In the data rows, the value 500 means zero.
Some points, each followed by its number:
[617,570,491,454,421,456,435,420,348,527,607,470,496,442,308,615,514,364,
 465,585,265,467,472,517] 0
[849,721,486,534,445,412,339,438,316,611,742,398,533,520,154,645,476,459,
 411,695,79,377,374,570] 1
[793,554,477,425,555,534,728,410,390,330,648,268,637,282,504,307,381,302,
 712,565,172,542,385,629] 2
[472,763,519,552,653,549,999,635,293,640,352,470,645,389,362,361,464,112,
 768,392,152,552,555,486] 3
[625,506,805,647,544,128,385,999,846,332,284,640,688,941,175,591,507,708,
 367,380,300,360,326,421] 4
[725,535,919,344,445,714,248,316,663,363,584,117,327,481,738,195,630,493,
 585,377,533,439,515,385] 5
[513,841,546,547,659,554,999,645,299,617,294,418,631,405,347,321,457,119,
 796,396,180,599,642,565] 6
[464,491,236,547,479,572,320,368,531,413,513,440,347,609,374,377,674,509,
 381,481,723,333,433,459] 7
[549,525,681,634,525,307,414,760,701,443,353,610,583,746,366,574,499,637,
 378,422,449,423,448,471] 8
[203,338,621,281,700,599,217,337,536,394,289,436,371,686,415,607,566,298,
 657,318,322,305,313,458] 9
[682,621,487,452,434,408,430,483,351,556,600,400,526,489,261,626,523,404,
 456,600,194,438,435,523] 10
[846,594,472,438,583,620,727,431,417,268,616,268,650,371,526,322,368,331,
 680,506,196,500,370,653] 11
Which two points above are nearest to each new point by angle, seen from the average point of the numbered points? Their numbers follow each, nearest first.
[536,475,0,596,503,693,146,263,565,390,615,279,176,756,315,112,994,619,
 213,390,923,248,437,493] 7 5
[421,494,442,487,506,488,439,445,446,537,523,567,507,527,379,565,523,409,
 488,538,412,453,473,433] 7 0
[334,300,679,675,829,546,479,392,154,440,447,561,432,266,509,621,229,569,
 458,887,937,591,559,492] 7 0
[567,547,682,467,421,629,632,483,534,519,491,368,528,437,627,368,492,412,
 524,436,478,502,539,428] 5 7
[385,322,690,762,912,587,522,457,167,389,473,614,530,298,436,528,132,563,
 486,941,994,572,575,547] 7 8
[507,658,704,572,478,527,875,724,605,961,522,553,63,480,961,355,460,590,
 671,171,895,777,663,544] 5 6
[555,535,20,590,482,657,150,254,632,398,547,312,198,683,261,136,893,634,
 281,420,899,247,448,509] 7 5
[513,507,701,307,513,514,529,455,550,443,260,926,511,382,478,702,514,396,
 352,590,659,608,492,612] 8 7
[408,461,628,387,407,405,510,523,469,486,368,724,475,444,523,704,588,412,
 424,593,589,512,467,473] 8 7
[411,443,417,473,431,410,442,465,421,495,473,537,487,521,391,602,559,440,
 502,530,428,426,434,414] 7 0
[652,607,900,335,450,726,270,361,746,403,513,151,389,431,781,248,640,488,
 594,376,523,432,509,357] 5 9
[487,513,295,160,649,611,294,406,470,505,482,363,469,474,214,394,590,530,
 465,402,204,433,431,387] 9 7
[420,346,582,655,713,445,491,496,249,460,489,593,420,311,471,575,347,482,
 510,820,813,559,560,549] 7 0
[712,602,924,340,436,750,278,337,720,394,541,146,354,424,755,220,646,487,
 572,378,575,454,511,374] 5 7
[505,465,483,388,435,499,669,471,328,456,563,428,522,380,470,444,505,292,
 587,546,393,506,408,429] 2 0
[452,453,526,431,544,457,392,431,408,500,493,479,528,526,397,596,553,373,
 502,481,357,442,437,489] 9 0
[422,445,400,457,467,447,429,453,456,517,480,556,501,527,398,632,607,450,
 469,501,426,461,478,449] 7 0
[491,536,336,275,645,578,388,431,406,513,476,420,516,495,221,445,570,459,
 475,434,183,439,498,425] 9 0
[339,307,479,581,579,429,524,518,323,490,522,563,418,357,457,567,423,459,
 518,764,784,522,544,497] 7 0
[358,387,482,442,342,413,519,531,417,586,475,545,488,510,592,624,620,504,
 489,512,652,523,496,476] 7 8
[297,375,444,460,468,496,420,532,541,648,431,545,545,595,708,583,584,684,
 425,491,731,590,564,491] 7 8
[378,471,424,480,491,454,452,459,446,489,490,558,448,517,368,588,611,468,
 486,463,380,451,483,406] 7 9
[528,512,310,224,658,607,376,430,416,466,522,366,492,483,290,441,585,475,
 515,441,212,488,488,467] 9 7
[355,449,462,502,448,428,487,496,395,494,473,604,488,436,498,650,498,435,
 429,592,612,559,538,431] 7 0
[437,466,426,490,464,474,472,468,419,490,525,472,413,505,410,507,644,408,
 481,559,615,461,462,450] 7 0
[347,413,542,356,429,469,468,456,390,468,428,506,413,513,448,623,633,331,
 549,469,432,440,437,423] 9 7
[570,499,712,540,377,403,599,508,450,540,397,444,487,525,515,383,470,329,
 421,462,492,505,608,378] 5 8
